(in the rows, 128 means zero)
Rotation paths and how fast each direction turns (degrees per step):
Each turn is a multiple of 5 degrees from 10 to 175, or 0.
Each row of a path follows its step; steps can be skipped.
path 1
step 0: [120 132 120 128 119 146 124 137 127 127 120 132 108 139 111 125 130 133
 125 117 143 133 115 128 141 114 127 123 116 117 119 135 121 117 135 133
 134 130 128 129 135 128 130 132 132 121 125]
step 1: [128 132 125 125 114 131 124 135 125 128 123 136 124 141 140 124 134 116
 117 126 142 145 116 111 132 124 129 136 123 135 128 146 129 130 113 124
 137 136 135 125 141 124 132 115 130 126 124]
step 7: [123 131 127 129 122 139 121 133 127 115 137 141 108 142 140 133 127 133
 131 111 136 137 114 122 136 118 131 130 135 131 115 138 121 123 136 122
 129 130 128 126 131 123 142 123 122 122 142]
step 8: [123 130 127 131 124 121 124 131 121 124 134 136 123 140 128 117 134 124
 122 122 128 139 109 117 131 118 135 134 123 129 124 144 132 129 126 133
 132 127 162 131 130 124 136 141 130 133 121]
step 9: [126 132 134 126 128 138 118 122 123 131 126 138 132 145 118 133 134 129
 113 129 126 144 124 126 126 114 134 130 128 110 119 137 118 115 119 138
 124 134 127 126 142 124 127 137 120 120 114]
step 13: [134 144 111 131 119 133 122 142 128 118 131 123 119 135 122 137 141 127
 123 117 141 143 122 126 125 104 130 127 130 133 120 131 119 131 134 128
 124 130 130 124 128 123 128 142 117 135 122]
step 16: [121 134 142 130 131 131 120 113 125 126 137 145 119 139 124 128 136 124
 134 122 130 134 118 130 138 124 119 119 133 120 123 144 116 123 119 128
 126 118 131 127 139 117 139 130 126 109 121]
step 17: [121 133 118 136 123 124 114 118 122 124 139 140 133 141 120 126 146 129
 139 127 128 139 117 127 122 120 144 130 115 138 119 135 124 136 121 127
 124 123 133 122 145 124 131 124 129 138 124]
step 21: [124 130 125 135 122 128 115 128 120 108 132 130 114 153 130 124 134 126
 128 132 132 125 123 125 122 120 125 144 134 133 114 125 126 117 126 128
 125 130 146 122 131 123 145 127 127 119 124]
Directions:
[131 133 128 127 130 125 128 132 128 126 126 127 130 127 127 126 132 129
 125 129 128 132 127 126 127 130 126 124 131 129 132 130 131 133 128 126
 130 125 130 128 130 128 127 128 125 134 126] | 155
[126 130 126 132 128 126 125 128 127 127 125 126 128 122 129 121 128 128
 127 131 130 126 124 134 129 126 130 128 130 128 130 129 129 126 124 129
 129 125 130 128 126 124 128 128 132 126 129] | 170
[126 128 128 126 132 122 127 125 126 128 132 131 133 133 130 129 128 128
 125 131 127 127 130 127 126 126 129 124 130 125 129 130 131 127 127 131
 130 128 129 127 129 127 129 127 131 124 125] | 55
[126 129 130 130 127 129 128 129 129 129 126 132 124 133 131 126 129 126
 122 129 130 127 130 129 127 129 129 132 131 129 132 129 128 129 127 128
 129 130 130 131 127 134 129 133 125 125 131] | 55
path 2
step 0: [119 135 127 133 135 128 127 134 134 125 124 118 135 136 120 131 137 139
 124 122 131 121 124 115 130 145 116 127 124 132 129 138 124 115 130 130
 139 139 125 145 126 135 121 140 112 126 116]
step 2: [112 132 122 121 130 129 140 123 120 127 117 109 112 142 130 130 121 130
 129 140 124 122 124 126 134 124 140 121 115 134 119 136 124 137 129 135
 117 129 130 125 125 137 114 123 138 129 134]
step 3: [137 135 139 136 129 118 123 132 136 121 135 129 121 137 115 127 144 131
 138 128 126 129 134 110 133 138 138 130 122 124 119 132 128 116 128 139
 121 120 119 137 132 128 123 111 125 118 122]
step 5: [117 133 117 134 121 131 124 143 126 131 139 121 121 129 127 134 132 144
 126 122 140 128 126 133 126 130 134 129 121 145 135 128 114 137 139 125
 120 129 123 119 133 141 119 128 142 140 119]
step 10: [140 137 136 135 133 123 130 128 125 142 128 142 128 122 127 105 123 132
 133 138 122 130 131 147 143 138 134 129 124 133 127 121 119 138 125 119
 121 139 127 125 130 136 128 132 131 120 119]
step 11: [125 131 131 133 134 138 129 130 136 126 130 126 130 135 140 114 121 125
 107 136 132 139 134 122 122 111 119 129 123 135 117 140 125 136 130 119
 135 126 115 125 125 119 120 120 131 114 130]
step 12: [144 128 129 145 135 140 129 126 146 125 124 116 142 132 126 135 129 126
 122 135 135 130 136 122 134 135 144 137 121 130 135 120 125 115 120 129
 131 120 132 116 130 120 129 138 128 138 123]
step 18: [117 128 123 131 128 128 136 115 125 138 123 135 112 143 112 146 127 125
 124 132 137 116 122 122 137 126 126 119 115 134 132 140 124 138 132 126
 121 126 120 116 119 133 126 136 132 131 126]
step 20: [118 145 127 138 124 129 132 126 125 109 126 131 138 123 134 125 130 130
 133 126 131 123 125 128 131 132 114 127 117 117 133 126 128 137 134 138
 136 112 132 138 117 119 105 128 128 122 134]
Directions:
[128 129 124 128 129 128 130 127 129 130 132 131 128 129 123 129 129 127
 130 126 131 134 125 128 131 127 127 126 132 129 126 131 127 132 131 129
 127 126 127 129 127 121 132 127 126 125 127] | 145
[130 128 127 127 129 127 133 126 130 129 129 127 127 126 131 131 127 129
 128 130 133 127 127 129 131 128 130 128 130 125 129 122 128 132 123 129
 129 123 128 130 125 130 128 133 130 126 128] | 135
[126 127 127 127 132 130 132 127 128 127 132 127 129 125 131 129 129 128
 126 124 127 129 127 127 130 130 126 126 128 126 132 130 127 124 128 127
 129 129 128 129 123 124 125 129 128 136 126] | 55
[130 131 129 126 125 130 122 126 129 129 123 126 129 126 127 129 124 128
 130 128 129 127 131 129 130 133 127 125 128 130 128 128 127 132 130 129
 123 129 131 126 123 125 127 129 129 130 129] | 135
[124 124 121 125 129 125 124 130 128 129 130 134 128 126 127 129 128 128
 128 127 127 123 133 128 130 126 126 129 126 128 129 126 129 129 128 127
 125 127 127 128 129 125 127 132 127 128 128] | 35
[130 123 128 130 130 127 131 125 128 129 132 126 127 127 123 127 126 128
 132 133 125 124 125 131 127 127 129 125 125 130 128 126 127 132 130 124
 129 131 129 127 129 128 128 129 128 131 132] | 130
[131 130 126 128 129 125 129 126 129 129 125 132 130 126 126 128 120 126
 124 130 129 129 127 127 126 125 130 124 129 131 128 131 126 122 127 130
 130 127 127 131 128 129 128 132 126 129 131] | 20
